In the data rows, the value 128 means zero.
Some points:
[113 126 143  98 126 138 116 103 136 105 178 139 122 129 157  98 131  82
 133 154 149  99 149 134  84 152 170 127  89 115 111 132 124 141 183 123
 132  88 143 120 145 134 119 158 136 139 131 131 130 102 149 129 121 123
 108 135 146 122 105 127 141 131 144  85]
[153 114 104 160 150 115 123 136 157 120 106 103 164 143 113 169  94 148
 121 136  87 141 113  94 134 133  83 113 148 155 148 153 123 109  86 137
 121 131 112 138  94 113 152 100 122 110 124 149 141 160 115 124 123 119
 128 140 101 122 165 124 130 133 121 115]
[102  95 147 125  86 147  91 164  96 135 132 169 133 105 161 119 130  89
 137 174 103 154 150 129 136 104 123 156 142 114  97 155  99 109 142  94
 120  99 176  89  95 140 121 165  96 170 132 103 133 115  88 108 133 174
 169  91 122 135  86 156  87 139 124 106]
[163 123 122 153 146 135 124 133 161  87 120 108 171 118 130 143  93 149
 130 105 130 124 120 103 136 155 149 112 166 149 157 145 139 125 122 146
 110 135 130 120 118 128 125 122  96 113 120 119  75 142 124 144 122 155
 156 134 137 115 133  95 128 156  79 110]
[117 143 160 159 112  98 124 135 172  74 124 143 152 174 104 130 118 123
 135 106 133 137 106 109 203 128 112 119 112 137 138 163 123  79 114 146
 103  71 137 147 114 169 122 120 116 137  89 128 182 131  84 102 152 116
  77 127 119 106 155 150 106 134  88 139]
[129 138 159 113  81 110  82 131 120 142 116 168 139 124 142  95 119 122
 133  99 179 153 110 133 167 172 163  64 135 145 115 149 121 153 116 149
 122 140 133 141 130 139  92 158 117 121 139  88 126 157  90  65 171 102
 147 113 168 119 103 143 128  81 133 171]
[135 138 102 122 125 167 158 129  84 132 115  96  97 158 130 146 143 114
 145 132 143 151 145  99  96 102 126 153 138 106 134 107 141 135 124 142
 138 146 114 140  87 123 140 101 109 117 104 121 107 139 164 134  80 151
 137 116 169 151 147 106 132 118 135 139]
[131 145 117 143 132 118 146 139 107 171 123 104  86 138 112 141 145 137
 116 116 115 143 124 131 106 140  92 127 121 119 112 123 115 141 142 152
 123 146 109 143 132  80 174 101 125 120 132 126  92 147 165 136 114 159
 150 124 144 114 140 137 120 127 129 121]
[163 114  99 162 142 128 123 140 156 130 115 104 144 110 110 174  89 164
 124  89 125 137 132  96 142 143  78 100 155 166 175 139 126 128  65 140
 121 180 106 134 124  86 201  98 117 116 144 119 117 150 137 140 120 135
 163 133 118 119 174 101 133 169  98  93]
[142 132 132 150 146 103 127 120 165 100  98 121 179 148 118 129 103 115
 128 139 113 130 104 116 152 133 127 147 158 156 126 163 129 102 112 141
  97 138 130 145 118 105 114 113 122 126 117 139 122 150 116 119 140 128
 130 145 122 107 136 127 131 131 117 132]
[140 111  89 130 135 134 143 118 128 136 102 130 118 113 133 139 139 116
 153 109 115 165 126 136 115 128 139  99 110 106 118 126 136 123 164 111
 178 132 125 155 142 154 135 113 128  94 132 126 129  99 155 154 119 109
 147 128 151 158 101 112 148 144 136 124]
[127 121 123 112 138 148 134 151 140  97 154 112 129 143 148 117 113 123
 121 119 172  89 151 119 132 140 151  92 128 142  93 126 123 139 159 123
 111 107 131 139 119 126 114 142 117 131 137 136  91 135 165 141  84 136
 113 128 143 117 149 130 132 144 114 132]
[ 96 143 159  86 147 141 130  97 103 171 196 152 107 104 101  89 168 161
 105 102 117  74  96 171 109 109 129 196 110  88 120  61 150 122 118  92
 121 135 121  83 180 155  99 138 200 136 136 197 166  91 116 160 133 116
  82 178  69 123 110 150 141  90 166 147]
[116 139 151 119 141 113 123  95 135 142 137 149 113 102 103 101 152 131
 121 121 111  98  88 157 139 123 170 168 116 112 140 104 145 104 162 109
 110 137 144 135 157 135  95 140 165 133 114 165 144 117 100 137 144 121
  95 147 103 124 100 134 132 109 135 117]
[125 165 164 101  89  92 136 148 105 149 128 111 127 152 149 114 127 157
  83 158 193 106 117 153 130 166 123 160 160 144 172 122 121 188 111 162
 106  98  91 117 147 130  92 173 108 142 171  98 197 163 138  89 162  72
 117 114 145  89 126 127 122  72 144 211]
[128 116  90 117 151 153 146 105 129 140  96 127 116 132 134 126 132 138
 147  94 135 135 157 145  97 109 148  96  87 106 107 113 147 148 131 108
 165 142 131 134 150 172  93 126 137 109 118 122 128  74 154 157 125 105
 111 119 129 170  97 117 158 150 130 142]
[146 124 122 156 133 106 126 126 150 116 124 113 159 118 111 162 106 146
 131 126 114 142 117  94 139 134 106 120 134 171 151 148 123 110  97 135
 124 149 124 133 130  88 154 104 123 124 116 125 149 156 116 119 140 133
 156 131 137 122 155 110 119 148 114  96]
[124 125  91 104 154 174 176 120  93 112  96 104  92 130 135 131 149 116
 168 128 153 134 195 132 101  80 139 115  76 114 124  83 165 178 148 115
 194 134 106 137 122 162 127 107 142 105 112 105 117  72 167 176  75 105
 107 135 113 187 144 104 165 130 151 144]
[108 148 153 128 130  96 136 100 104 155 162 135  94 133  98 121 169 134
 111 185  89 110  93 169 115  96 121 143 133  94 135  88 129 113 147 135
 110 142 127 123 174  95 153 127 178 147 124 166 102 136 111 123 145 137
 121 141 105 125 121 129 122 113 162 104]
[102 100 134 121  95 143  97 170 117 145 138 172 116  87 173 117 141  96
 117 168  84 137 165 140 127 112 111 154 142 123  87 159  82 112 115 102
 153 110 169  88  82 126 139 154 105 169 167  97 113 124 107 104 156 166
 146  81 119 135 112 179  83 141 139 131]
These points spread out most along one direction. Take the direction at right angles to it along which they spread out most. Then take the direction at right angles to both along which they spread out most. Go by this last direction. How far along it is each point below, from 0 to 99? 50 is the average, and the first point above lies past it. One standard deviation of the points above along it is 16.
[117 143 160 159 112  98 124 135 172  74 124 143 152 174 104 130 118 123
 135 106 133 137 106 109 203 128 112 119 112 137 138 163 123  79 114 146
 103  71 137 147 114 169 122 120 116 137  89 128 182 131  84 102 152 116
  77 127 119 106 155 150 106 134  88 139] 41
[113 126 143  98 126 138 116 103 136 105 178 139 122 129 157  98 131  82
 133 154 149  99 149 134  84 152 170 127  89 115 111 132 124 141 183 123
 132  88 143 120 145 134 119 158 136 139 131 131 130 102 149 129 121 123
 108 135 146 122 105 127 141 131 144  85] 60
[131 145 117 143 132 118 146 139 107 171 123 104  86 138 112 141 145 137
 116 116 115 143 124 131 106 140  92 127 121 119 112 123 115 141 142 152
 123 146 109 143 132  80 174 101 125 120 132 126  92 147 165 136 114 159
 150 124 144 114 140 137 120 127 129 121] 48
[116 139 151 119 141 113 123  95 135 142 137 149 113 102 103 101 152 131
 121 121 111  98  88 157 139 123 170 168 116 112 140 104 145 104 162 109
 110 137 144 135 157 135  95 140 165 133 114 165 144 117 100 137 144 121
  95 147 103 124 100 134 132 109 135 117] 32
[127 121 123 112 138 148 134 151 140  97 154 112 129 143 148 117 113 123
 121 119 172  89 151 119 132 140 151  92 128 142  93 126 123 139 159 123
 111 107 131 139 119 126 114 142 117 131 137 136  91 135 165 141  84 136
 113 128 143 117 149 130 132 144 114 132] 57
[ 96 143 159  86 147 141 130  97 103 171 196 152 107 104 101  89 168 161
 105 102 117  74  96 171 109 109 129 196 110  88 120  61 150 122 118  92
 121 135 121  83 180 155  99 138 200 136 136 197 166  91 116 160 133 116
  82 178  69 123 110 150 141  90 166 147] 21
[125 165 164 101  89  92 136 148 105 149 128 111 127 152 149 114 127 157
  83 158 193 106 117 153 130 166 123 160 160 144 172 122 121 188 111 162
 106  98  91 117 147 130  92 173 108 142 171  98 197 163 138  89 162  72
 117 114 145  89 126 127 122  72 144 211] 38
[140 111  89 130 135 134 143 118 128 136 102 130 118 113 133 139 139 116
 153 109 115 165 126 136 115 128 139  99 110 106 118 126 136 123 164 111
 178 132 125 155 142 154 135 113 128  94 132 126 129  99 155 154 119 109
 147 128 151 158 101 112 148 144 136 124] 59
